X = [[130, -240, -220, 143], [-791, 529, 348, -305], [543, 308, 51, 113], [-392, 548, 290, -236], [784, -168, -319, 551], [-1, 124, 459, 334], [-720, 507, 237, -210]]
Rows and columns are counted from 1.
(1, 1) = 130
(4, 3) = 290
(1, 2) = -240
(6, 3) = 459
(5, 2) = -168
(3, 2) = 308
(6, 4) = 334
(5, 3) = -319
(6, 2) = 124
(3, 3) = 51
(2, 2) = 529
(3, 4) = 113
(7, 1) = -720
(2, 4) = -305

data =
-12.9	-5.9	-11.6	-25.2	-8.5	-8.1	-9.0	-18.0	3.5	-3.1	-9.1	-15.9	-18.3	-1.4
-8.9	-13.5	-10.5	-16.3	-7.7	-15.0	-6.4	-24.7	3.5	-2.9	-14.2	-17.4	-13.3	-8.6
-8.5	-13.5	-1.5	-12.7	4.8	-17.1	1.7	-15.6	-2.4	-31.9	-15.3	-27.8	-13.3	-1.4
-8.9	-3.8	-10.5	-16.3	-7.7	-11.7	-12.2	-10.6	3.7	-7.6	-6.1	-17.8	-13.3	1.3
-5.7	-13.5	-10.5	-7.6	-7.7	-15.0	-9.0	-9.9	5.8	-7.6	-8.1	-17.8	-7.2	-1.4
-8.0	-13.5	-7.0	-15.6	-1.4	-17.8	1.4	-20.1	3.5	-11.0	-14.9	-19.9	-13.3	-2.7
-8.9	0.3	-11.3	-16.3	-7.7	-9.8	-16.5	-5.2	5.0	-7.6	-1.4	-17.8	-13.3	5.3
1.8	-13.5	-10.5	17.1	-7.7	-20.3	-9.9	17.1	3.5	-14.3	4.0	-17.8	9.4	-1.4
-8.9	-13.5	-10.5	-20.2	-7.7	-14.2	-9.0	-22.4	3.5	-2.2	-11.6	-16.3	-13.3	-5.3
-8.9	-13.5	-10.5	-16.3	-7.7	-15.0	-7.2	-18.8	3.5	-6.9	-10.8	-17.8	-13.3	-4.9
-8.9	5.9	-13.3	-16.3	-10.5	-5.1	-21.9	-0.2	4.5	-7.6	2.4	-17.8	-13.3	9.3
-4.5	-13.5	-9.7	-7.6	-5.2	-17.6	-6.0	-15.6	3.5	-8.0	-9.1	-18.8	-7.3	-1.4
1.6	-13.5	-10.5	9.9	-7.7	-20.7	-9.0	7.7	7.1	-9.8	0.7	-18.0	5.2	-1.4
-13.5	-1.3	-12.6	-25.8	-9.5	-5.6	-11.5	-15.6	3.5	-4.1	-9.1	-16.9	-19.8	-1.4
Rows and columns are counted from 1.
(1, 1) = -12.9
(7, 9) = 5.0
(6, 10) = -11.0
(12, 1) = -4.5
(8, 8) = 17.1
(9, 2) = -13.5
(13, 6) = -20.7
(9, 8) = -22.4
(1, 4) = -25.2
(14, 7) = -11.5
(2, 9) = 3.5
(10, 2) = -13.5
(5, 14) = -1.4
(2, 14) = -8.6
(10, 14) = -4.9
(8, 6) = -20.3
(9, 4) = -20.2
(4, 4) = -16.3
(3, 12) = -27.8
(9, 11) = -11.6
(6, 2) = -13.5
(10, 8) = -18.8
(6, 7) = 1.4
(1, 9) = 3.5
(6, 1) = -8.0
(14, 14) = -1.4
(10, 4) = -16.3
(7, 6) = -9.8
(2, 13) = -13.3
(14, 6) = -5.6
(8, 1) = 1.8
(13, 14) = -1.4
(4, 8) = -10.6
(2, 8) = -24.7
(3, 13) = -13.3
(2, 12) = -17.4
(6, 6) = -17.8

A =
array([[ 554, -401,  251, -197, -399,  608,  268],
       [ 335,  855, -205,  -74, -183,  224,  141],
       [-242,  262, -380, -361,  319,  583,  455],
       [ 610, -606,  -56, -245, -118,  222,  259],
       [ 338,  378,  267, -165, -119,  361,  313],
       [ 811,  601,    3,  301, -314, -122, -157],
       [  77, -138,  118,  -54, -160,  173,  137]])
Indices start at 1.
(1, 1) = 554
(3, 1) = -242
(5, 3) = 267
(6, 5) = -314
(1, 3) = 251
(4, 3) = -56
(6, 2) = 601
(5, 6) = 361
(1, 6) = 608
(4, 7) = 259
(1, 4) = -197
(6, 7) = -157
(7, 4) = -54
(3, 2) = 262
(5, 1) = 338
(3, 5) = 319
(6, 1) = 811
(7, 6) = 173
(5, 5) = -119
(2, 2) = 855
(6, 3) = 3
(7, 1) = 77
(7, 3) = 118
(2, 4) = -74
(7, 7) = 137
(4, 2) = -606
(1, 2) = -401
